Each row has a name. Each question is about the rows just above it.

[163 135 117 158 123 122  92 119 114] -> kegu
[160  97 163 136 142 157 161 150 158] -> vero
[163 103  95 164  94 164 163  94  95] -> mirav
[ 94 157 163 162 162 163  95 162 160] -> Kufum
[163  99 114 163  94 163 163  94 113] -> suvu
[164 164  93 164 164  93  93  93  93] -> Gar
[144  93 144  93 139 117 164 139  93] -> kese
[ 94 138 148 163  93 164  96 157 160] -> Lusi
[159  97 164 139 139 159 159 150 150] -> niful
[114 162 162  93 162 114 164 139 162] -> savov
How many times does kese hold [139]?
2
Count of [92] in Gar:
0
Times [114] occurs in savov:
2
Count of [164] in Gar:
4
Count of [163] in Kufum:
2
How many times does niful hold [150]?
2

[125 129 120 126 124 115 132 126 131 129 131 130 129 129 131 133 130 124
 134 113 121 130 128 132 117] = kese
[117 124 123 120 118 146 138 144 127 138 127 113 138  99 114 140 123 112
 114 151 114 121 117 138 116] = savov
[130 126 126 137 137 101 137 137 146 117 129 133 146 137 119 119 138 127
 107 100 140 124 119 135 112] = niful
[104 119  97 129 143 131 131 135 123 120 136 119 119 123 143 123 128 119
 119 105 131 129 119 125 138] = Gar
[111 137 135 111 110 135 142 131 133 139 122 135 148 121 140 135 121 144
 134 122 111 128 136 129 131] = kan
[111 137 135 111 110 135 142 131 133 139 122 135 148 121 140 135 121 123
 122 147 119 132 138 138 105] = Kufum
[129 124 135 133 133 131 123 127 115 126 135 122 117 130 134 141 119 119
 133 140 110 120 133 126 133] = Lusi
[125 129 124 126 124 115 132 126 119 123 150 130 129 129 131 128 130 124
 124 113 121 125 128 103 120] = vero
How many times does kese hold [130]?
3
How many times does kese hold [129]?
4
Count of [133] in Lusi:
5
Times [129] occurs in vero:
3
Count of [137] in niful:
5
Times [119] occurs in Gar:
6

[145 143 101 102 137 157] : Kufum
[156 102 134 122 144 129] : kegu
[145 145 145 100 131 100] : vero
[101 119 101 115 114 115] : Sezut
[138 105 104 108 123 100] : kese
Count of [100] in vero:
2
How many times does Sezut hold [115]?
2

[119 135 124 127 110 128 120 123 129 133  98 138 129 135 119 134 138 131
 138 113 123 127 143 127 104 109] : mirav
[120 140 134 126 154 125 144 123 120 136 146 134 128 128 125  95 137 120
 139 133 131 130 129 123 155 104] : Sezut
[118 110 125 132 132 126 134 131 121 130 125 132 128 116 134 132 103 126
 101 146 134 124 123 134 132 143] : Kufum
Count of [132] in Kufum:
5
Times [113] occurs in mirav:
1

[138 145 120 142 141 157 141 142 142 126 132 144 118 134 135 133 135 141
 144 143 144 143 144 123 131 124 116 129 146 136 134 129 141 127 141 133
 141 149 125 135 147 149 144 131 131 138 137 133 130 140 133 150 141 156
 144 145 135] : niful
[131 115 118 127 115 130 126 131 127 126 108 108 111 109 124 125 125 105
 130 119 113 114 110 112 118 114 102 105 120 122 130 123 112 111 107 110
 129 122 123 114 125 125 126 119 111 124 119 100 116 125 128 130 127 128
 119 124 101] : kan
[135 125 131 133 131 134 140 135 134 140 138 130 129 117 125 135 137 141
 134 139 123 125 138 142 133 123 120 117 142 139 125 129 122 125 129 120
 142 125 122 140 136 138 135 136 123 138 135 122 134 138 136 133 138 132
 137 138 122] : Kufum
[132 135 121 127 131 141 133 133 133 125 128 131 119 129 129 128 129 134
 134 131 135 135 132 123 127 124 117 126 134 128 130 127 130 125 131 129
 127 139 125 129 136 134 133 127 128 131 130 127 126 131 129 138 134 140
 134 132 128] : mirav
[127 136 114 121 120 135 120 126 124 108 128 117 113 133 115 118 116 138
 129 113 135 133 125 124 119 125 120 129 117 111 122 124 131 125 125 130
 119 138 121 126 126 121 124 117 130 120 120 121 117 117 119 133 130 135
 122 119 122] : kese
[121 141 130 125 133 122 120 122 123 122 145 136 135 148 119 124 123 148
 122 125 139 137 138 142 127 139 147 149 119 124 120 129 143 137 135 145
 122 134 129 138 122 122 124 125 141 121 125 147 127 122 123 123 126 123
 124 122 148] : kegu
[123 134 136 128 134 118 126 122 126 130 140 136 140 140 129 129 128 140
 122 130 135 134 136 140 133 138 146 143 127 130 125 131 137 138 137 140
 127 128 132 136 124 124 126 132 138 128 132 144 134 127 127 121 125 119
 129 126 144] : savov
Count of [135] in mirav:
3
Count of [140] in Kufum:
3
How many times does Kufum hold [138]?
7
Times [141] occurs in niful:
7
Count of [142] in Kufum:
3

[110 112 110 133 112 107 133 110 131] = niful
[111 129 128 127 128 128 128 128 128] = Gar
[110 112 138 138 138 122 111 128 124] = kan
How many times does niful hold [111]?
0
Times [127] occurs in Gar:
1
Times [137] occurs in kan:
0
Times [112] occurs in niful:
2

[150 113 150 113 136 145]  kegu
[112 123 112 113 106 102]  Sezut
[124 143 128 124 128 124]  Gar
[139 150 112 113 109  98]  kan
[107 140 136 123 137 164]  suvu
How many times does kegu hold [113]?
2
How many times does Gar hold [124]?
3

[127 128 127 127 128 125 129 128] = suvu
[131 164  90 155 155 166 102 132] = kan
[131 127 131 127 131 123 127 131] = vero
[131 129 113 130 143 148 115 129] = Gar
How many times does vero hold [127]?
3
How many times does Gar hold [130]?
1
Count of [131] in vero:
4

[118 137 128 139 124 131 116 131 123 122 116 123 120 126 141 131 132 131
 118 120 130 134 136 130 139 127 126 121 118 123 140 130 115 121 127 115
 139 123 132 130 124 123 135 124 122 117 119 134] : mirav
[129 135 124 124 122 125 127 137 128 136 132 126 124 130 120 122 123 131
 116 124 129 136 135 127 128 125 131 135 136 130 123 127 131 133 133 131
 134 129 139 137 135 127 119 126 126 117 139 133] : Sezut
[143 129 130 122 130 109 140 135 125 131 130 124 136 128 118 126 116 125
 131 128 135 119 143 128 135 130 133 137 124 138 120 124 134 122 131 138
 143 131 137 129 132 128 132 140 124 126 120 128] : niful
[121 130 135 140 138 131 119 131 125 132 117 123 119 123 140 129 137 123
 140 121 133 136 117 122 131 140 125 106 124 124 131 125 118 119 116 114
 120 122 131 124 125 130 128 141 130 116 123 133] : savov
[134 130 126 137 125 129 111 129 133 126 141 126 122 123 131 123 137 131
 135 138 127 125 118 128 129 127 128 120 130 130 133 126 121 127 116 115
 112 128 125 117 131 149 118 127 136 133 121 130] : kegu
[103 147 119 115 125 122 152 145 107 131 106 128 141 142 101 123 118 119
 107 117 150 133 151 130 135 133 145 147 116 128 122 126 138 118 159 155
 152 113 138 142 132 123 131 124 125 103 122 124] : Gar
[133 123 119 126 126 131 134 134 132 126 135 129 137 128 128 131 128 119
 131 144 128 126 123 129 127 140 125 134 131 129 121 128 133 131 129 125
 120 135 124 118 125 126 124 130 126 133 138 123] : Lusi
[121 130 135 140 138 131 119 131 125 132 117 123 119 123 140 129 137 123
 140 121 133 136 117 124 131 140 120 106 124 135 131 125 118 119 116 114
 115 122 131 124 125 130 128 141 130 145 123 133] : Kufum
[111 130 123 119 124 121 144 136 128 126 123 128 138 137 115 121 118 135
 110 120 131 121 141 130 128 119 135 142 129 123 122 128 138 119 130 134
 145 128 128 129 128 128 123 126 124 121 120 126] : kan
Times [130] occurs in niful:
4
How many times does Sezut hold [133]?
3

